One vector is turned by the same rotation once a step. Each row is the vector after some number of steps, and that number follows the row.
The counts run from 0 to 312.
[107 167  86 165 107 132 130 189 142 148 102 126  94 161 102 101 121  74
 123 131 143 114 116 149 161 101 151 153 157 145 104 144 137 135]  59
[128 148 117 108 118 106 151 214 162 130 128 130 113 178 124  93 130  82
 137 135 102 122  99 146 148 167 170 149 139 122 116 115 131 154]  217
[105 105 160 141  88  82 138 114 155 170 139 103 126 126 149 141 158 154
 138  93 131 168 106 186  93 140 151 172 108 138 138 146 112 151]  203
[118  94 107 136 134 130 107 102  80 169 100 133 137 124 109 114 109 106
 121 130 133 119 186 115 132  75 125 154 103 170 108 154 168  86]  113
[101 106 114 131 137 123 113  61  89 153 105 159 112 104 107 115  88 155
 125 141 131  99 141 125 107  94 109 133  84 137 141 180 144 121]  37
[138 110 105  80 107 164 105 178 110 104  62 140  96  90 139 122 118 113
 160 140  85  93 131 113 143 122 131 103 137 137 145 145 116 102]  178
[123 101 153 157 153 145 115  47 129 151  93 167 154  90 135 132  75 147
 114 145 144 130 155 110 105 114 102 125 101 145 147 136 137 103]  34
[133 119 147 104 130 108 160 142 108  88 159 141 116 140 131 120 137 169
 108 121  66  90  78 129 137 146 138  89 123 124 174 135  92 168]  82
[112 117 170 128  83  81 135 115 163 169 152 116 119 115 141 132 151 146
 129  93 114 151  96 176  81 144 130 180 120 144 130 144 102 157]  202
[118 139 130 148 147  89 146 132 102 130 177 140 130 202  98  81 113 103
  84 132 109  93 117 132 142 121 141 153 119 143 104 125 167 158]  0
[113 113 119 103 137  96 139 176  74 112 159 140 135 182 129  83 142 132
 109 132  92  82 111 131 121 142 123 111  90 127 172 119 144 156]  158
[173 112 152 143 168 126 162 104 121 118 141 125 167 169 123 133  89 110
 104 141 105 135 162 101 176 143 165 126 118 142  88 102 157 112]  227
[135  86 169  97 115 107 134 178  85 104 143 103 164 152 168 127 168 143
 128 107  99 117 127 136 104 148 132 113  89 150 158  85 140 124]  163
[160  89 148  71 109 150 111 132 158 132  71 136 124  63 153 144 104 121
 167 133  79 137 147 107 116 149 144 129 146 143 132 136 105 100]  182
[105 148 108 189 109 134 149 100 131 125 101  94  86 134 108 145 103 136
 113 119 143 139 102 165 187  90 170 126 141 127  95 174 115 136]  133
[140  99 204 113 123 143 126  98 122  79 127 109 154  96 176 156 128 173
 128 120  97 119 109 129  99 142 117 104 118 145 144 108 114 116]  242
[128  95 139 107  77 107 121 154 131 154 121 100 104  96 122 145 170 130
 131  89  78 134 118 128 118  90 135 148 160 176 146 149  80 120]  123
[158 102 183 122 126 126 149 152 110  80 136  68 163 151 172 150 148 134
 120 110 100 142 122 134 145 150 157 119 117 142 108  86 139 110]  11
[141  97 186 117 127 134 119 129  92  83 115  77 166 145 177 141 140 134
 128 117 118 124 140 142 116 134 130 124  91 151 105  88 172  91]  167
[145 131 132 150 176 142 147 113  93  88 146 149 144 162 107 101  90 120
  81 151  94  84 134  80 177 110 135 102 137 151 114 121 149 120]  231
[121 161 110 147 121 132 161 169 192 138 120 158 105 134 119 117 111 116
 127 138 109 131  75 142 147 167 154 126 155 112 155 140  76 169]  140
[169 118 158 163 168 133 165 119 131 126 137 125 180 167 131 131 104 101
 103 138 115 148 161  94 175 146 164 126 129 150 102  87 150 107]  226
[103 156  81 167 106 126 133 175 125 153  94 114  96 157  97 107 122  83
 132 127 149 128 125 160 169  92 155 150 140 139 100 154 145 124]  58
[ 90 141 118 199 115 105 145 127 118 153 117  96 121 174 122 125 127 126
 115 118 182 154 107 188 146 109 148 155  98 128 101 148 155 139]  209
[136 128 116  78 110 168 102 172 114  88  69 135  98  96 135 115 102 108
 154 146  89  77 126 118 135 126 133 104 142 136 120 146 133 102]  177
[156 123 167 164 159 134 173 110 162 130 113 148 176 133 146 154  90 144
 118 152 131 164 125 111 151 184 152 108 109 116 156  91 105 131]  301
[112 134 105 147 124 110 111 140 126 180 136 159 105 142  83  84 115  79
 110 125 122  95 138 121 120  74 115 175 147 172 118 152 147 129]  271
[ 91 115 115 102 101 102 102 131 108 161 119 148  90 101 116  93 133 142
 138 117 110  83 114 149  76 101  99 142 111 142 159 179 125 147]  42
[104 139 123 106 106 148  96 167 157 142  68 171 112  90 148 105  99 112
 161 149 132 100 107 143  82 149  98 134 114 130 169 134 120 130]  256
[111 114 161 148  91 102 116 118 143 158 114  84 130 126 154 134 143 119
 146 103 150 161 129 183  93 120 142 185 113 153  88 131 153 114]  51
[116 168  95 141 113 129 130 187 156 143 113 133  91 160 107  98 113  69
 125 135 120 111 110 148 155 114 153 160 167 143  87 141 136 136]  60
